A: rows in 4 groups, each row roughly a mix of its group's directions:
A (112 x 11):
43	-286	302	-249	195	-148	239	17	353	441	14
-70	289	-427	33	-276	-192	-405	10	81	-323	121
-154	-45	-13	530	277	204	385	-233	45	-209	-7
-225	94	-90	403	-16	352	-172	465	142	-68	-220
-338	23	341	-252	432	-74	-127	-149	-72	-285	-248
-49	-206	-355	-126	127	-13	-58	-162	-544	171	341
317	-75	-362	87	-133	494	-118	6	241	-213	225
24	40	130	-243	513	-209	160	328	145	328	164
258	-64	-330	290	-339	281	-8	328	282	17	170
112	-34	26	241	-269	-472	305	-203	11	224	-350
-74	5	-480	-44	40	-112	-184	-147	-468	18	384
16	-36	53	-376	-564	27	-172	-131	169	23	-366
326	198	75	381	139	293	6	242	-72	308	337
108	14	-35	325	-306	-409	285	-152	7	212	-381
-206	-166	-262	-316	-265	-152	151	-62	393	15	-400
656	177	-156	-112	-9	-84	233	41	-5	199	268
-21	-215	228	204	36	-87	399	-185	-101	553	-125
463	-351	-417	-109	232	-107	116	93	-50	66	238
147	18	535	124	122	-204	-106	94	-315	-264	324
185	-416	-283	392	163	101	60	235	-290	42	228
80	-119	87	-558	-23	70	-326	-432	-110	-156	5
-409	371	142	195	372	161	245	-239	-7	-165	-44
94	-22	-457	-350	-283	37	211	-91	383	210	-91
236	-225	78	165	199	-178	-208	204	-512	-180	289
-225	105	276	498	-14	342	164	79	-329	88	-148
124	-415	-517	19	323	46	148	70	255	40	134
71	478	59	201	18	283	390	-34	330	233	-13
197	-87	-219	92	-479	248	-68	272	381	113	209
-51	174	-442	-23	-378	-120	-42	-279	-208	-350	-206
-237	356	86	-154	-547	-143	-232	203	-23	171	-121
164	44	-319	61	-187	-455	-256	159	-272	-127	341
-36	-399	-2	126	-316	64	-80	54	-590	93	-167
36	-30	159	-211	-218	-407	-495	47	-204	-262	178
317	-343	-88	75	190	-199	-168	182	-456	-130	284
-319	77	267	-286	-56	241	94	-326	434	76	207
230	-33	90	-480	504	-102	186	-181	-131	-55	-171
-219	-587	-369	192	-158	181	7	64	-115	110	-148
146	24	-10	287	-284	-463	273	-251	-92	170	-317
19	116	-106	-203	187	485	-273	190	-39	-197	431
179	26	-45	501	183	-23	-99	303	-79	-113	482
0	-213	-480	92	154	-194	-276	191	-216	-140	387
279	-360	363	-144	-188	-224	219	88	-181	354	-122
500	472	70	-170	-53	-10	296	-67	111	219	109
161	41	544	401	138	-159	-37	193	-256	-36	197
-292	-353	274	-420	89	-225	48	25	331	-56	-196
334	-102	-139	-310	276	132	-33	317	316	187	325
-251	213	192	-343	221	265	87	-160	422	86	270
128	-13	-33	-304	-561	-179	-403	117	-142	94	-111
28	193	370	-106	367	422	134	129	211	-301	-73
160	255	-302	80	160	334	-156	-239	-401	1	325
-5	-133	442	375	108	-129	142	318	203	318	-167
65	-270	-75	-212	247	216	-262	390	162	-430	77
-152	111	316	52	-26	231	348	-334	140	342	-336
-377	-192	-128	-535	144	191	-181	-9	212	-233	-54
-259	207	-194	-140	166	466	-212	-84	258	-373	-66
-88	296	-67	-207	-77	469	-66	20	461	0	297
90	-141	204	-555	85	-318	-112	168	84	360	105
-107	-10	221	88	163	153	423	-339	-207	461	-77
7	-101	-96	139	-229	-289	316	-87	269	363	-433
17	324	527	-219	-75	-84	-54	-138	-401	-46	-211
-93	108	415	33	190	374	257	-40	368	-4	-319
-188	-290	-148	-8	422	291	180	-204	-308	278	153
-131	466	223	-355	-71	-141	-80	-191	427	-84	-83
118	-83	-140	56	-132	-266	353	-253	173	487	-294
461	-301	-290	142	-156	-72	-54	451	53	141	87
-197	-93	-251	557	412	-56	49	116	190	34	165
97	-130	-412	18	-62	-309	-364	261	-142	-235	320
-405	-91	54	-330	68	-237	-371	-117	271	-305	-105
302	-343	-85	-193	45	-332	-276	89	-398	-153	204
-89	-314	328	-266	67	-397	-18	-352	-261	60	-175
-66	-133	-278	-122	-93	-187	277	-331	206	380	-378
-326	240	-459	297	-169	-95	-98	-372	34	155	13
-300	-21	106	288	-583	84	49	-320	46	-116	-147
-19	-356	-481	4	-98	239	292	-50	234	273	-176
-66	208	-241	348	-41	477	-191	414	74	-58	-20
-135	124	336	185	6	155	368	-261	224	323	-333
-34	188	-400	453	-241	203	38	167	104	148	-332
-239	142	258	-491	264	143	-41	-395	156	-28	127
-2	493	182	-321	16	-205	-100	-128	455	-118	72
-492	229	159	35	-171	243	101	-158	309	76	-357
232	-284	-20	-345	350	170	-125	-429	-58	-236	99
-45	198	155	-593	-81	-247	-357	23	-192	131	-83
-273	149	360	-560	188	-120	-45	-184	108	181	62
239	87	-367	192	-394	345	-163	277	193	-80	129
115	267	-271	-41	-321	-323	-370	136	-28	-346	176
-77	159	-67	581	-277	-28	-25	275	-28	-111	-365
-94	31	195	-209	472	-287	-23	-242	-415	-91	-195
-568	-174	6	200	149	-23	-328	70	226	-307	20
-155	298	-98	21	56	-62	-78	11	697	-102	205
114	131	266	-518	73	337	100	-156	-380	-72	47
-256	355	-149	452	406	123	142	-146	71	-25	167
204	-131	-223	232	-391	-74	-241	-58	-405	-245	-261
-105	133	45	-141	-539	-12	-23	-324	186	198	-391
398	-613	-125	6	-132	56	-77	-269	-38	-151	37
234	261	-346	192	-9	72	8	-408	-439	98	142
-376	-279	412	93	373	-176	-37	-88	-63	77	-297
98	429	386	208	23	-13	114	168	395	-257	-154
222	-140	-36	399	-296	164	99	175	-490	206	85
-143	69	-51	-155	185	463	-339	268	-24	-321	288
149	224	-331	86	-223	306	-338	-84	-245	-387	-103
213	-96	63	-430	28	134	-271	340	-19	-463	85
-20	-185	-95	176	-170	-306	189	-250	-292	540	34
-188	60	-31	398	200	391	328	-251	235	-211	110
-229	219	-62	344	-207	185	-37	-339	-254	-374	-231
-223	390	-179	194	8	145	-201	-11	447	-363	-93
-431	16	236	105	-72	328	174	-139	-156	105	-473
0	280	-536	221	-31	467	-148	-5	-136	17	15
98	-146	152	-440	467	-89	98	-179	-290	-96	-254
41	54	-170	413	-185	-245	235	-214	-64	311	-416
134	47	422	577	94	-102	57	269	-101	192	-12
452	248	171	-183	202	88	405	-109	-259	205	-108
105	-723	-4	-125	87	-41	23	204	-103	249	-10

the one row of each list that fits no group (the others fit one group, some only roughly):
  Q_645: 26	-91	-225	-190	-529	-248	-410	8	181	-118	-149
  Q_337: 399	112	65	372	235	168	171	327	-49	-292	229
  Q_336: 82	174	26	44	406	135	-127	350	95	-496	239
  Q_651: 83	383	74	-181	-398	63	-158	-5	296	-364	-272
  Q_947: 265	-308	22	-84	444	-266	168	262	118	312	157
  Q_942: -357	156	221	20	-77	156	318	-13	458	253	260
  Q_677: 206	283	298	-3	-115	-212	337	-218	-392	290	76
  Q_256: 500	156	101	37	-102	94	85	300	108	149	487
  Q_574: 183	-64	-152	-308	-447	100	226	-200	-107	336	-306
  Q_956: 355	-25	-12	-469	-201	-79	55	71	117	-66	504
 -> Q_337
  Q_962: 476	340	-237	93	-173	113	45	-24	-152	222	386
  Q_432: 359	426	295	-74	-105	-226	-56	217	65	-372	125
  Q_267: -61	32	269	-481	-272	-193	-162	-212	-291	-39	-311
  Q_958: 10	-415	98	-165	-414	-134	-10	-130	115	341	-358
  Q_865: -213	-553	-342	-88	128	200	-190	132	256	57	-139
  Q_324: -359	419	247	-389	263	-94	-111	-200	-142	11	-76
  Q_159: 420	369	35	-338	363	-2	252	-112	177	43	70
  Q_466: 25	-99	151	299	132	287	107	399	335	390	-129
  Q_896: -114	-94	-312	-145	7	240	-341	158	376	-415	-145
  Q_768: 39	-283	59	-383	-253	-579	34	-102	73	102	-123
  Q_421: -28	-294	-311	-311	-481	-64	-253	-152	-90	183	-169
 -> Q_768
  Q_933: 59	175	305	464	390	-91	371	78	117	110	32
  Q_58: 130	-262	-69	-58	27	-51	-307	483	303	-397	-2
  Q_929: -389	-130	347	99	61	-62	259	-538	-6	-85	-64
  Q_856: 226	233	-157	93	-40	-278	-247	388	6	-400	291
  Q_750: -63	6	-181	-218	-250	266	-80	423	460	-243	-25
  Q_578: -163	293	369	-262	-90	-305	-395	-74	80	-294	33
  Q_249: -107	99	-67	213	237	159	-170	280	486	-421	-34
  Q_444: 146	432	-24	-100	-27	-386	-235	-69	30	-469	155
  Q_606: 296	-268	-203	-181	615	-24	241	-16	-40	-18	43
  Q_599: -162	-20	249	-8	396	387	-320	236	-104	-173	281
  Q_349: 134	210	5	494	-365	-276	11	17	-275	-227	-177
  Q_292: -128	329	370	-259	-266	-301	-366	-73	-19	-209	-10
  Q_161: -241	-235	-82	121	472	447	93	74	302	-10	-106
  Q_859: -138	144	-377	-57	-6	65	-192	-406	-411	-334	-45
  Q_311: 279	-527	-109	285	-415	-129	68	122	66	109	-10
 -> Q_444
  Q_442: 214	-176	270	-222	351	-120	156	-258	-29	407	283
  Q_309: -168	72	-189	40	-250	-111	144	-473	-289	448	-10
  Q_22: -191	-205	136	496	-60	-255	365	-218	-164	-41	-230
  Q_225: -291	167	-314	278	433	-61	-197	195	143	-311	26
  Q_355: -10	126	-283	-78	-288	-256	-84	-307	-477	201	232
  Q_724: -106	352	187	304	475	250	233	-2	222	-141	-15
  Q_144: -151	-359	-387	-94	-428	-160	-302	-83	4	158	-176
  Q_874: 321	549	56	-100	-187	-118	65	-12	365	91	248
  Q_219: -495	21	-221	2	92	213	-305	-40	-168	-353	-279
  Q_849: -165	63	39	-23	-724	43	-102	-103	-33	185	-240
  Q_312: -38	494	-196	-301	146	342	-307	82	2	-218	110
  Q_49: 153	-159	-386	198	230	-112	-34	116	408	-90	427
 -> Q_225
  Q_927: -486	179	348	-22	-400	-204	82	-86	92	208	-128
  Q_589: 110	-286	41	242	-202	-113	-258	199	-576	-71	152
  Q_488: -131	349	159	-114	434	159	260	-147	415	3	-144
  Q_742: 39	330	362	-101	-20	108	364	-346	-294	262	-54
  Q_285: -40	399	170	-82	-605	-31	-15	-50	208	221	-123
  Q_715: -34	-55	-138	-215	-469	-11	-379	48	373	-166	-266
  Q_568: 80	-404	204	282	-144	-323	109	166	225	360	-195
  Q_936: -69	-193	176	-70	-421	353	356	-77	-16	356	-186
  Q_531: 375	131	-21	-214	-327	-369	-332	68	24	-104	318
  Q_411: -181	-261	222	-217	334	211	14	248	407	305	9
  Q_556: 305	-512	174	-90	93	-191	-37	474	-17	-45	79
  Q_410: -130	-176	208	-65	271	158	336	-183	500	134	256
  Q_751: 200	-62	78	-135	-293	-108	196	366	552	175	8
  Q_948: 72	-223	-21	221	-283	-504	43	297	-231	214	-215
 -> Q_936
  Q_51: 275	-90	-73	-234	-136	-368	-373	156	-407	38	-215
  Q_505: -287	183	111	-229	-202	356	-89	-418	340	-66	152
  Q_101: 88	-16	-329	411	-141	30	-43	207	377	42	423
  Q_384: 376	-554	22	-113	207	-124	126	121	173	211	222
  Q_63: -427	-143	250	52	14	-201	-190	65	-90	-445	-344
  Q_206: 3	192	-76	414	-540	254	87	109	115	262	52
  Q_558: 73	-113	330	23	-321	-291	126	447	344	-154	-28
  Q_234: 354	117	-390	46	70	322	-92	448	126	-64	206
  Q_474: 312	-644	9	-15	134	-27	173	-67	244	115	187
  Q_310: 51	169	-377	156	187	218	-226	466	138	-279	168
  Q_864: -98	-363	331	-116	437	-148	291	-316	93	14	52
  Q_172: -56	-307	187	331	225	-436	359	-41	-159	63	-176
  Q_836: -47	247	134	-140	476	-353	-43	128	-403	58	-193
 -> Q_310
  Q_484: -27	56	-35	420	232	-302	88	196	-455	-130	-278
  Q_429: 157	-109	-267	-161	-554	-277	-287	59	152	46	213
  Q_736: -30	-112	173	362	68	-87	71	305	574	2	-244
  Q_772: 110	161	-48	-127	140	-12	-88	231	392	102	610
  Q_480: 268	101	266	-26	555	-164	-32	30	-310	-207	210
  Q_510: 33	158	123	-562	421	102	-177	89	149	90	244
  Q_675: -204	167	43	-418	-224	359	-210	-306	289	-55	158
  Q_11: -84	-34	222	-380	581	-33	61	-350	-12	-41	70
  Q_850: 192	514	407	184	-143	-279	236	20	99	8	-95
  Q_593: 220	237	456	222	362	-46	282	213	-82	-120	183
  Q_118: 223	176	101	-136	-79	-74	-267	387	216	-533	32
  Q_396: -297	-294	371	39	-142	-361	193	-320	-161	82	-195
 -> Q_772
  Q_648: 185	-28	-106	-312	245	83	-238	228	-330	-388	310
  Q_870: 260	215	-307	3	-36	240	-123	523	241	103	222
  Q_202: 412	-395	-266	1	129	68	240	61	-398	189	16
  Q_710: 129	567	121	313	-29	-346	108	-59	-188	-11	228
  Q_39: 293	146	-407	151	-76	327	-141	426	173	-52	178
  Q_986: -39	-110	-294	2	20	262	155	61	392	534	-196
  Q_283: 125	-40	-123	-293	-579	40	125	-178	-47	230	-341
  Q_844: 81	-360	-145	-214	-111	129	-347	312	331	-317	-120
  Q_650: -452	-129	-117	-86	294	-100	-151	-371	-183	-154	-343
  Q_935: -93	-64	-82	-442	-192	388	-298	-2	257	-289	-182
  Q_228: 122	148	-161	-490	-13	-62	-364	212	-245	-4	360
  Q_343: -73	-195	243	215	133	-292	206	-84	119	478	-361
  Q_671: 269	25	83	-402	36	-450	-334	-10	-90	-228	239
  Q_969: 319	-393	-62	150	155	-426	21	140	-352	54	-198
 -> Q_228
  Q_605: -322	54	-78	-100	421	316	-330	-107	-263	-267	116
  Q_981: -37	-301	-64	78	563	265	328	-20	-191	21	-199
  Q_818: 276	-52	-64	-338	-289	-232	-311	267	-194	-324	169
  Q_911: 458	-168	-314	-80	-106	-32	-364	98	-368	-173	-104
  Q_528: -169	58	570	-56	-123	184	84	-63	-213	81	-449
  Q_548: 322	-232	-104	63	222	-353	72	503	-53	252	55
  Q_945: -307	131	403	-444	-33	-344	-37	-55	-32	268	-80
  Q_664: -232	-191	591	193	71	-330	-17	90	-103	-190	-169
  Q_126: -330	-201	-358	-246	-116	364	-172	-337	40	108	-184
  Q_628: 140	367	302	-258	-353	-336	-302	-42	-51	-110	129
  Q_340: -178	317	-68	344	171	29	1	-147	-445	-320	-258
  Q_858: -48	-194	-360	64	257	40	-339	321	117	-400	199
  Q_50: -218	85	103	-90	-188	452	-106	-487	215	-252	43
  Q_803: -346	547	-37	310	-259	121	-44	78	-97	-133	-202
  Q_886: 28	121	267	-188	-353	114	-87	14	449	-139	-430
 -> Q_528
  Q_944: -164	-69	-78	206	243	431	40	264	281	423	-141
  Q_902: -307	-52	154	566	-53	-167	423	-2	17	68	-134
  Q_96: -422	-126	-192	-103	19	127	-15	114	368	120	-503
  Q_580: 42	-309	-321	164	539	218	314	73	44	53	16
  Q_975: -301	26	170	68	664	27	5	12	173	-278	-20
  Q_607: 571	318	186	-110	-69	-207	13	57	-263	42	278
  Q_916: -328	-261	-368	-181	-13	-29	-96	-77	550	-46	-96
  Q_436: -124	-75	-76	-209	424	236	390	-204	186	100	-361
  Q_862: -190	154	-409	-28	18	78	-156	-470	-361	-221	-124
  Q_550: 208	216	94	260	-108	-272	-31	-251	-534	-235	130
  Q_811: 312	418	122	-100	-317	-274	-225	58	72	-8	376
  Q_226: -62	60	-27	-222	-145	310	-191	129	608	-154	229
  Q_439: 363	-364	-262	234	-196	246	86	150	324	11	230
 -> Q_226
  Q_982: 146	412	343	-183	-402	-34	-57	-17	230	-209	-261
  Q_492: -76	339	-38	-131	-458	-69	-330	-11	-325	-113	-304
  Q_617: -132	440	43	-167	-290	157	-175	-48	446	-138	272
  Q_291: -13	342	-532	190	-145	272	-161	-193	-244	-130	-64
  Q_29: -53	253	308	-436	428	-164	13	-186	142	-182	-155
  Q_688: 24	61	133	162	-242	-349	-104	-70	-338	-561	-27
  Q_383: -297	-182	61	-275	141	297	-125	397	434	-41	-37
  Q_913: -435	-350	-287	305	-303	163	-117	82	189	52	-94
  Q_660: 237	-478	-377	236	-159	-15	-52	192	-264	88	220
  Q_529: -115	-122	-279	45	-515	227	175	-42	248	345	-190
  Q_697: -167	-20	213	527	352	256	-159	220	-195	108	-96
  Q_592: 64	154	-240	-200	-463	-135	-75	-96	-150	-525	53
  Q_143: -188	234	-296	327	-166	346	-227	271	-34	-284	-187
  Q_211: 391	-84	395	12	76	-191	269	141	131	385	242
 -> Q_617
  Q_943: -48	-338	197	91	252	-312	229	-371	-294	-35	-268
  Q_81: -298	-468	-100	148	419	236	146	0	-166	-20	-229
  Q_356: -253	-239	-86	-288	527	-36	68	-199	208	-182	-252
  Q_59: 485	-259	-196	80	167	66	297	84	-402	182	65
  Q_953: 245	35	-87	-569	0	-17	-465	20	-240	-82	-8
  Q_623: 526	104	116	-63	-309	-200	258	109	174	183	303
  Q_726: -156	23	180	-407	-538	13	-277	-283	60	39	0
  Q_512: 387	-345	-74	-161	414	-319	-79	104	-280	-5	-74
  Q_54: -100	58	-300	-223	357	544	-105	-141	-27	114	228
  Q_730: 266	140	-332	138	-449	-123	218	207	295	197	-146
  Q_662: 199	-214	290	-313	419	305	-41	168	-43	-99	310
 -> Q_662
